-3.7 -0.1 6.1 5.2 -8.3 -10.4
-9.9 -6.4 5.1 5.5 -4.4 -4.7
55.9 -51.0 -18.1 6.8 16.2 17.3
20.1 -6.7 -7.0 3.7 14.7 8.6
-11.2 -24.4 -20.8 3.3 -7.4 22.0
1.7 1.4 10.1 2.7 -9.3 -8.3
43.6 20.6 29.5 36.6 -2.1 -25.1
-8.2 3.4 9.5 3.8 -8.9 3.4
-1.7 4.1 -9.3 0.6 6.5 -3.0
:
43.6 20.6 29.5 36.6 -2.1 -25.1
1.7 1.4 10.1 2.7 -9.3 -8.3
-8.2 3.4 9.5 3.8 -8.9 3.4
-3.7 -0.1 6.1 5.2 -8.3 -10.4
-9.9 -6.4 5.1 5.5 -4.4 -4.7
20.1 -6.7 -7.0 3.7 14.7 8.6
-1.7 4.1 -9.3 0.6 6.5 -3.0
55.9 -51.0 -18.1 6.8 16.2 17.3
-11.2 -24.4 -20.8 3.3 -7.4 22.0

-23.9 63.1 42.6 -55.9 -64.1 -0.6 -37.2
3.6 58.0 -24.4 -29.6 30.6 34.8 -5.9
-54.7 -30.6 2.8 -47.7 19.1 11.5 -44.8
-53.0 -60.3 22.8 10.3 26.9 54.5 -15.8
-63.7 -41.0 40.9 56.6 -61.7 -7.2 -28.1
-55.0 55.5 -27.8 -25.4 51.4 13.9 13.4
-32.6 -13.1 32.9 53.6 -21.5 53.9 31.1
:
-23.9 63.1 42.6 -55.9 -64.1 -0.6 -37.2
-63.7 -41.0 40.9 56.6 -61.7 -7.2 -28.1
-32.6 -13.1 32.9 53.6 -21.5 53.9 31.1
-53.0 -60.3 22.8 10.3 26.9 54.5 -15.8
-54.7 -30.6 2.8 -47.7 19.1 11.5 -44.8
3.6 58.0 -24.4 -29.6 30.6 34.8 -5.9
-55.0 55.5 -27.8 -25.4 51.4 13.9 13.4

0.4 -0.8 2.0 6.9 -15.5 8.0
0.1 57.2 26.7 8.8 -29.9 -9.3
20.1 4.2 38.4 28.3 -12.2 15.4
:
20.1 4.2 38.4 28.3 -12.2 15.4
0.1 57.2 26.7 8.8 -29.9 -9.3
0.4 -0.8 2.0 6.9 -15.5 8.0

-6.3 -7.3 -12.0 17.3 -30.6 -10.5 14.1 5.5
-15.4 4.9 -24.0 14.0 26.0 -8.3 -24.0 11.6
-5.6 14.1 -0.2 32.4 10.4 24.8 -6.0 -4.3
45.2 -55.2 35.8 -66.6 -70.7 -31.5 -13.8 -21.5
-40.5 34.2 32.6 15.0 49.7 16.3 -12.7 28.8
-42.6 14.7 -50.6 -18.4 39.7 22.0 -34.9 24.1
-4.5 -43.8 28.2 -50.2 -48.6 -18.5 25.6 -22.3
-56.7 28.5 -50.3 -25.4 40.9 32.7 -36.8 17.4
:
45.2 -55.2 35.8 -66.6 -70.7 -31.5 -13.8 -21.5
-40.5 34.2 32.6 15.0 49.7 16.3 -12.7 28.8
-4.5 -43.8 28.2 -50.2 -48.6 -18.5 25.6 -22.3
-5.6 14.1 -0.2 32.4 10.4 24.8 -6.0 -4.3
-6.3 -7.3 -12.0 17.3 -30.6 -10.5 14.1 5.5
-15.4 4.9 -24.0 14.0 26.0 -8.3 -24.0 11.6
-56.7 28.5 -50.3 -25.4 40.9 32.7 -36.8 17.4
-42.6 14.7 -50.6 -18.4 39.7 22.0 -34.9 24.1

-9.3 53.8 -50.1 -42.1 -53.9 44.2 -53.6 -53.2 -36.5 -49.7 52.3 -46.8 51.5 52.7 -17.7
52.6 54.0 -54.0 53.6 51.3 -53.8 -21.4 51.3 -53.1 50.9 54.2 -54.0 1.4 50.5 -52.3
-52.9 -51.5 52.8 -51.7 -28.3 52.8 1.3 -52.8 53.2 -52.6 -22.8 52.9 -21.3 -53.3 52.8
45.9 53.3 -53.9 48.1 -42.6 -50.9 -52.8 46.4 -52.7 50.4 49.0 -52.9 51.1 54.0 -50.0
-27.3 -53.5 43.6 -11.8 53.9 -26.0 52.8 42.7 38.2 12.8 -54.9 41.9 -49.6 35.0 27.6
:
-52.9 -51.5 52.8 -51.7 -28.3 52.8 1.3 -52.8 53.2 -52.6 -22.8 52.9 -21.3 -53.3 52.8
-27.3 -53.5 43.6 -11.8 53.9 -26.0 52.8 42.7 38.2 12.8 -54.9 41.9 -49.6 35.0 27.6
-9.3 53.8 -50.1 -42.1 -53.9 44.2 -53.6 -53.2 -36.5 -49.7 52.3 -46.8 51.5 52.7 -17.7
45.9 53.3 -53.9 48.1 -42.6 -50.9 -52.8 46.4 -52.7 50.4 49.0 -52.9 51.1 54.0 -50.0
52.6 54.0 -54.0 53.6 51.3 -53.8 -21.4 51.3 -53.1 50.9 54.2 -54.0 1.4 50.5 -52.3

-2.6 -10.2 -8.0
0.2 -16.3 -13.9
-0.5 1.0 49.3
-35.7 61.7 8.2
33.6 26.0 -50.3
:
-0.5 1.0 49.3
-35.7 61.7 8.2
-2.6 -10.2 -8.0
0.2 -16.3 -13.9
33.6 26.0 -50.3

-54.8 -8.1 47.8 -45.8 -47.9 -44.8
-28.6 -41.3 -47.2 27.5 46.4 52.0
46.9 -63.5 51.2 -2.4 -24.1 -41.2
35.4 -50.8 23.9 11.2 -39.3 -30.6
54.8 51.9 -10.2 21.5 -61.9 -6.4
-52.7 -49.2 -36.5 17.2 45.4 43.5
13.5 -49.7 -58.2 -26.3 -28.5 -38.7
37.3 6.9 -36.0 -38.1 1.5 33.4
:
46.9 -63.5 51.2 -2.4 -24.1 -41.2
-54.8 -8.1 47.8 -45.8 -47.9 -44.8
35.4 -50.8 23.9 11.2 -39.3 -30.6
54.8 51.9 -10.2 21.5 -61.9 -6.4
37.3 6.9 -36.0 -38.1 1.5 33.4
-52.7 -49.2 -36.5 17.2 45.4 43.5
-28.6 -41.3 -47.2 27.5 46.4 52.0
13.5 -49.7 -58.2 -26.3 -28.5 -38.7

60.1 59.7 39.2 40.9 -59.1 45.6 -57.6 30.6 35.9 -28.4 -60.5 40.4 56.8
-43.9 33.0 -59.2 58.4 61.8 -58.9 34.2 -20.2 -59.9 -2.4 37.0 59.1 -58.4
59.1 51.3 -56.4 58.7 -57.8 -47.5 -59.6 -59.3 -57.9 56.2 46.7 61.2 52.8
-41.5 58.2 -60.2 59.6 59.9 -61.2 42.5 56.4 -60.8 -56.4 -16.7 59.3 -58.7
:
60.1 59.7 39.2 40.9 -59.1 45.6 -57.6 30.6 35.9 -28.4 -60.5 40.4 56.8
59.1 51.3 -56.4 58.7 -57.8 -47.5 -59.6 -59.3 -57.9 56.2 46.7 61.2 52.8
-43.9 33.0 -59.2 58.4 61.8 -58.9 34.2 -20.2 -59.9 -2.4 37.0 59.1 -58.4
-41.5 58.2 -60.2 59.6 59.9 -61.2 42.5 56.4 -60.8 -56.4 -16.7 59.3 -58.7
